(in the rows, 128 means zero)
Where one turn sends some rows of the set: a few examples, then the rows asked:
buke: [140 148 162 144 147 159 117 120 145 145 154 114 142 139]
nuv: [140 156 115 126 164 138 101 139 114 114 122 124 131 137]
dat: [122 141 171 124 118 170  98 129 139 150 140 119 150 144]
puzi: [122 131 131 147 103 129 136 125 130  97 150  73 123 122]
rali: [116 130 147 149 161 145 139 126 120 125 167 131 161 117]
Rili: [102 146 135 156  86 150 145 130 125 125 127  89 138 144]
Kose: [141 131 103 121 154 148 141 128 153 100 124 131 127 114]
Fomip: [142 127 110 119 144 132 121 155 101 107 114 120 113 140]
vela: [110 134 159 123 122 141 119 155 109  96 125 125 129 168]
maf: [ 78 134 143 140 141 160 120 117 102 132 133 138 152 139]
sonez: [138 129 148 158 153 165 118 116 135 142 143 123 150 159]
gok: [133 115 115 117 119 158 121 132 145 119 144  82 159  91]
fela: [114 115 135 129 105 139 129 162 101 101 116 100 123 153]
desif: [137 132 120 107 159 155 138 145 123  92 145 119 134  94]
radip: [138 125 160 136 128 182 105 142 135 139 147 127 160 144]
Gaku: [111 110 122 147  95 153 154 143 129 109 126  79 134 127]
Bala: [137 119 100 106 150 161 133 143 131  98 128 123 123 102]
vas: [117 119 160 131  98 140 136 156 110  97 130 113 126 156]
saf: [122 129 119 114 116 172 108 131 130  91 146  84 127  96]
fet: [ 94 117 142 119 108 148 121 136  99 102 110  98 126 159]
nad: [100 131 145 144 117 140 140 168 107  88 115 114 134 146]
pepid: [138 143 122 123 149 144 117 138  88 108 124 110 103 141]
mazo: [ 99 135 134 120 100 126 121 147 111  88 123 101 132 127]
sar: [150 134 121 119 138 139  95 165 115 114 115 124 128 143]
lepi: [105 133 125 158  91 158 142 129 120 125 127  76 142 118]
kofo: [112 140 143 165 152 146 144 124 136 138 132 133 164 141]
Zusi: [132 139 148 132 134 177 110 129 102 145 162 137 130 135]
musof: [115 138 109 113 147 140 126 116 126  80 131 110 112 105]
rar: [142 133 123 110 119 124  97 131 117 103 128 107 109 136]
vefi: [106 133 139 129 115 164 117 132 120 153 150 136 171 109]
laba: [120 101 127 124 139 177 128 119 149  99 150  88 149 109]
mog: [137 145 117 110 144 173 136 129 151 103 148 132 137  99]
Nel: [109 155 160 151 158 143 138 112 139 134 138 126 140 147]
vugep: [104 134 156 124 120 188 114 146 128 134 129 149 162 133]
regak: [118 113 150 138 121 144 130 105 132 146 158 130 147 155]
gipu: [114 116 129 134 122 172 120 118 156 113 148  77 164 117]
bika: [144 142 108 109 140 166 132 133 135 113 127 142 119 102]
Kazi: [ 99 156 165 122 138 183 106 139 126 129 129 135 152 121]
goz: [131 131 121 125 156 124 100 146 100 109 110 119 136 141]
tuko: [111 113 114 123 121 193 119 130 152 102 128  95 151 105]
Sotim: [ 88 152 163 139 142 157 141 129 140 127 132 130 165 119]
tezes: [110 117 131 133  90 139 156 117 138 121 125  90 138 129]
Teg: [ 94 149 144 146 140 175 144 136 124 127 127 146 161 121]
Fis: [127 124 129 165  99 160 141 130 134 119 135  75 126 142]
Mut: [131 105 104 123 125 171 132 134 142 107 139  80 139 103]

gipu goes to Rili
desif goes to gok
Now these:
musof goes to saf
radip goes to kofo
tuko goes to Fis
laba goes to lepi
Nel goes to Kazi
maf goes to Zusi
Mut goes to Gaku

Where one turn sends some rows of the set: a few examples, then the rows asked:
nosin: [204 148 153 121 131 161 147 138 125 130 116 109 127 106 129 131 123 124
 148 120 146  88 107 160 114 114]
zoni: [112 160 132  93 158 111 183 135 153 100 143  96 142 134 109 121 148 119
 108 154 154 124 127 146 128 133]
resu: [128 129 135 129 166 142 178  99 144  85 142  98 126 148 142 143 124 123
 140 146 160  85  75 132 123 123]
Dazi: [125 130 134 138 159 130 169 102 145  88 147  99 126 146 138 149 123 118
 137 158 165  83  75 135 123 131]
Pirek: [110 161 135  90 154 111 181 141 158  96 147  98 142 135 111 127 145 121
 105 144 157 126 117 145 130 138]
gezim: [208 152 154 125 124 150 141 141 122 124 119 113 134 110 130 127 119 132
 149 126 138  94 100 154 112 118]
ler: [153 137 147 102 129 144 119 134 141 135 112 150 118 152 125 114 111 129
  92 120 140 144 109 141 142 126]
Vez: [146 143 140 138 151 159 188 117 151  98 160 110 156 114 138 136 112 131
  92 125 154 122  96 180 128 163]
Muleb: [174 115 131 135 149  79 143 122 156 113 109 130 127 121 150 140 110 128
 131 137 171 136 129 134  95 116]
pegil: [144 136 149 133 154 161 188 122 143  99 162 104 159 120 133 133 115 120
  96 122 148 123  90 182 126 161]
Kopi: [146 141 148 144 149 163 193 122 144 102 159 111 156 114 126 132 116 124
  93 128 153 121  89 181 123 159]
zofu: [173 123 129 129 152  83 144 123 159 115 110 132 127 117 153 141 102 141
 139 144 169 137 128 132 101 111]
Muzi: [155 128 154 107 124 145 122 128 136 136 115 151 119 147 128 109 105 124
  85 123 144 139 111 139 138 124]
supi: [145 138 138 137 146 157 191 119 135  99 154 105 165 120 136 131 114 121
  94 120 151 128  93 180 132 162]
sede: [124 131 141 132 164 131 170 101 144  79 149  94 127 144 141 150 123 116
 137 149 159  87  76 134 121 123]
pab: [122 132 132 136 167 138 167 104 144  82 148 103 123 151 138 143 124 115
 129 148 159  78  79 133 116 129]
tofe: [112 170 132  95 149 110 175 135 150 100 147  97 141 126 110 119 155 126
 105 147 156 123 114 150 126 135]
kovob: [211 152 153 120 130 150 149 146 131 128 122 107 129 107 128 132 110 131
 142 127 138  87 109 152 114 116]
guga: [149 135 143 104 126 144 130 132 142 136 103 148 121 153 129 113 109 122
  81 112 145 137 118 141 138 126]
zap: [156 134 144 105 132 143 123 137 141 134 108 155 126 151 121 114 106 126
  86 124 136 137 119 136 132 129]
Lir: [155 140 146 102 134 140 128 132 146 132 110 151 125 148 122 109 104 127
  82 116 140 140 117 142 148 120]
Veta: [208 151 157 119 121 149 147 146 127 120 121 110 125 110 132 128 114 129
 148 129 151  86 107 147 118 114]
kep: [171 114 131 126 149  81 149 131 158 116 114 133 125 117 151 131 105 129
 132 138 177 137 131 138  96 114]
dop: [109 166 133  92 152 110 182 139 154 103 144  99 137 136 106 119 142 128
 103 146 161 123 114 145 126 142]
relem: [169 119 125 129 152  81 148 116 161 115 109 124 124 111 154 138 102 124
 138 140 172 130 132 140 104 111]
naf: [171 115 130 127 157  77 138 116 155 113 111 124 129 120 149 136 111 135
 139 137 176 133 128 138 103 110]
Bizag: [212 144 156 127 129 152 148 144 128 126 119 111 136 115 132 131 120 128
 140 122 141  83 105 157 115 112]

guga goes to nosin
gezim goes to zofu
supi goes to resu
Now these:
sede goes to Pirek
Muleb goes to ler
tofe goes to Vez
dop goes to Kopi
Veta goes to kep
Bizag goes to naf

Where one turn sends some rows of the set: a few examples, then the rows asked:
sugi: [ 94 107 140 152 117 123 119 102 118 140 135 146 121 131 129 161 133 162
 130 117 109 146 142 147 161 143 135 138 113 119 131 124 144  98 127 109
 151 113 110 129 158 149 133 157 114 124 141 107 143 120 113 106 126 115
 152  93 104  99 116]
Togiz: [118 152 126 130 137 155 142 135 124 128 135 120 114 137 109 111 114 124
 142 145 142 114 119 114  91 146 121 121 102 112 113 116 133 124 124  84
 105 103 167 122  95 121 131  88 127 130 107 156 142 147 149 164 125 109
 132 136 145 122 135]
lafu: [158 105 119 155 121 117 102 118 119 135 151 115 134 125 142 142 138  99
 123 102 135 101 113 134 122 127 116 107 146 147 142 117 124 162 144 167
 142 125 113 106 151 122 128 169 144 108 118  98 128 127 131 117 130 149
 104 129 111 144 118]
zum: [155 161 129 100 123 103 130 166 127 150  97 134 105 160 140 110 114 125
 143 154 127 118 130  97 133 113 115 106 122 122 125 126 130 156 131 106
 129 129 115 125 124 130 124 140 134 139 140 166 121 104 126 116 151 123
 118 122 165 146 114]
kun: [153 133 132 126 140 149 155 111 132 124 133 107 117 126 130 133 140 113
 113 124 110  90 115 105 118 133 130 108 113 145 135 102 149 152 128 155
 131 107 137  99 142 114 128  83 152 112  96 108 120 133 161 139 146 136
 106 148 128 159 137]
Zazol: [176 124 129 140 136 144 130 115 128 131 154  98 124 134 144 148 134 105
 116 110 134  89 117 123 109 131 122 107 139 144 126 116 121 153 140 174
 128 116 125 102 137 115 133 112 146 102 106  99 117 140 147 132 138 147
 101 137 123 153 125]
Fisuf: [149 155 124 105 117  94 122 166 123 150  98 137 110 155 141 109 120 125
 145 151 127 125 128  97 139 112 109 105 123 121 132 123 126 159 133 106
 127 130 111 122 123 129 120 155 134 141 142 164 124 105 123 113 150 124
 117 124 160 142 111]
lumum: [115 103 113 163 115 102 113  86 149 108 129 143 153  95 107 125 137 157
 119 126 124 151 151 128 133 137 135 148 102 135 120 111 138 149 130 114
 125 132 119 165 138 133 126 139 128 146 147 138 141 116 135 116 132 117
 132 133  72 107 138]
gudi: [134 119 111 156 121 125  82 143 113 135 159 121 135 138 129 126 111 107
 152 118 174 120 113 147  86 139 112 113 137 120 117 141 101 130 143 109
 119 124 143 121  98 129 138 169 117 119 126 145 149 147 111 142 108 128
 133 118 128 107 113]
Popu: [165 157 133 104 122 104 119 165 125 153 104 127 110 164 150 119 113 121
 144 148 140 117 130 105 131 109 109 100 130 124 120 135 115 158 136 112
 126 133 108 121 118 131 122 148 130 135 141 161 119 112 122 113 148 131
 114 119 162 142 109]
pog: [160 154 128 104 117  97 116 164 122 151 104 134 111 161 146 115 116 122
 146 150 136 122 128 102 133 112 109 103 130 122 125 133 115 157 135 110
 133 134 107 125 124 130 123 159 129 136 144 160 121 108 117 109 148 126
 116 121 160 140 106]
vosu: [136 128 160 142 141 161 131 104 125 141 151 113 120 155 149 180 125 162
 127 117 126 117 155 154 136 143 141 133 121 123 110 145 113  88 131 129
 132 106 106 124 135 142 133 105 109 108 128 104 122 136 121 115 134 119
 146  96 113 102 107]
Lugu: [121 110 151 153 126 138 108 110 121 142 151 125 128 142 143 177 127 155
 128 113 124 128 146 163 146 145 135 132 127 120 120 141 114  96 136 127
 143 116 103 128 147 147 134 155 111 112 137 103 137 130 109 105 127 122
 147  95 106  97 107]
poteg: [118 136 161 130 139 162 155  99 129 138 133 121 112 144 132 169 125 169
 122 131 108 126 152 141 141 147 145 137  98 115 117 131 138  92 122 114
 134 100 120 126 141 141 135  82 114 116 122 110 128 135 136 121 142 110
 145 106 119 110 119]
mulu: [ 94 123 148 138 124 140 149 101 126 140 124 146 114 132 116 156 134 172
 123 129  94 145 145 136 159 148 139 137  95 116 126 121 153  94 117 100
 144 104 119 128 157 143 131 112 119 127 129 113 139 126 131 116 137 107
 149 102 115 109 124]
valal: [125  99 107 152 108 101 116 116 116 129 132 137 129 106 122 123 143 106
 120 110 111 117 108 117 140 128 119 109 130 144 153  97 156 162 134 149
 149 121 123 110 163 124 127 173 153 122 119 102 139 119 138 118 130 138
 110 132 112 147 127]
sig: [122 119 114 135 119 119 151 111 123 127 123 132 115 108 112 118 146 118
 113 125  96 115 108 104 135 135 126 112 108 143 148  84 175 159 124 137
 141 113 136 110 158 120 121 122 157 128 107 107 137 117 155 133 143 133
 107 143 124 158 138]
vepa: [147 140 127 143 139 156 112 141 122 134 156 106 130 147 132 130 106 112
 146 133 169 103 118 135  77 142 116 113 124 115 107 140  99 123 140 112
 101 114 152 118  84 121 136 109 118 116 115 147 136 158 135 156 117 126
 128 126 138 118 118]
Paz: [ 96 113  98 158 107 105  94 139 105 131 139 144 130 121 109 111 120 112
 154 123 146 139 110 131 109 142 111 115 122 114 136 117 133 134 134  83
 126 118 152 127 115 131 136 184 124 135 127 152 161 137 122 143 110 117
 134 122 126 110 122]
dela: [164 122 133 159 139 134 104  94 156 109 154 104 158 120 136 152 123 148
 120 116 153 123 159 142 106 136 133 139 117 141  96 140  98 139 139 147
 110 131 110 157 115 127 129 112 121 127 143 130 123 135 134 120 132 129
 127 133  75 106 125]
Mogiv: [154 134 137 144 144 144 136  88 163 107 140 107 149 117 123 137 128 157
 113 134 138 125 162 126 112 138 140 145  98 139  97 126 121 136 132 131
 109 125 123 159 114 120 126  70 125 134 133 139 125 132 150 129 142 123
 127 139  85 113 139]
sovuz: [ 92 132 108 140 116 126 130 135 115 128 126 146 118 118  96 103 119 126
 143 141 128 135 115 110 106 149 119 122  98 112 129 101 155 133 124  73
 117 111 167 124 114 123 131 131 131 142 118 157 160 136 140 154 121 107
 135 135 139 120 136]
Mufiv: [164 160 128 100 126 107 127 166 128 147 100 128 107 164 146 115 116 125
 142 153 134 115 128 100 132 110 112 100 122 123 125 133 120 156 134 111
 125 129 111 121 118 130 126 136 133 136 139 164 116 111 125 117 153 127
 116 123 165 147 109]
pidi: [123 126 126 146 129 127 142  86 157 104 123 131 145 102 108 122 137 164
 111 136 117 141 155 119 129 140 140 151  84 136 112 110 145 139 123 114
 118 122 126 162 131 124 125  90 135 147 138 140 135 121 150 127 143 116
 132 139  84 115 145]
vefev: [141 103 120 166 120 107  91  92 148 109 148 125 164 106 126 138 131 145
 122 113 145 140 153 146 120 135 129 143 121 140 111 129 110 146 141 133
 123 140 104 164 129 134 124 151 122 137 152 129 136 124 125 111 129 130
 131 127  67 103 125]

vosu goes to poteg
lafu goes to Zazol
Now these:
sovuz goes to Paz
dela goes to Mogiv

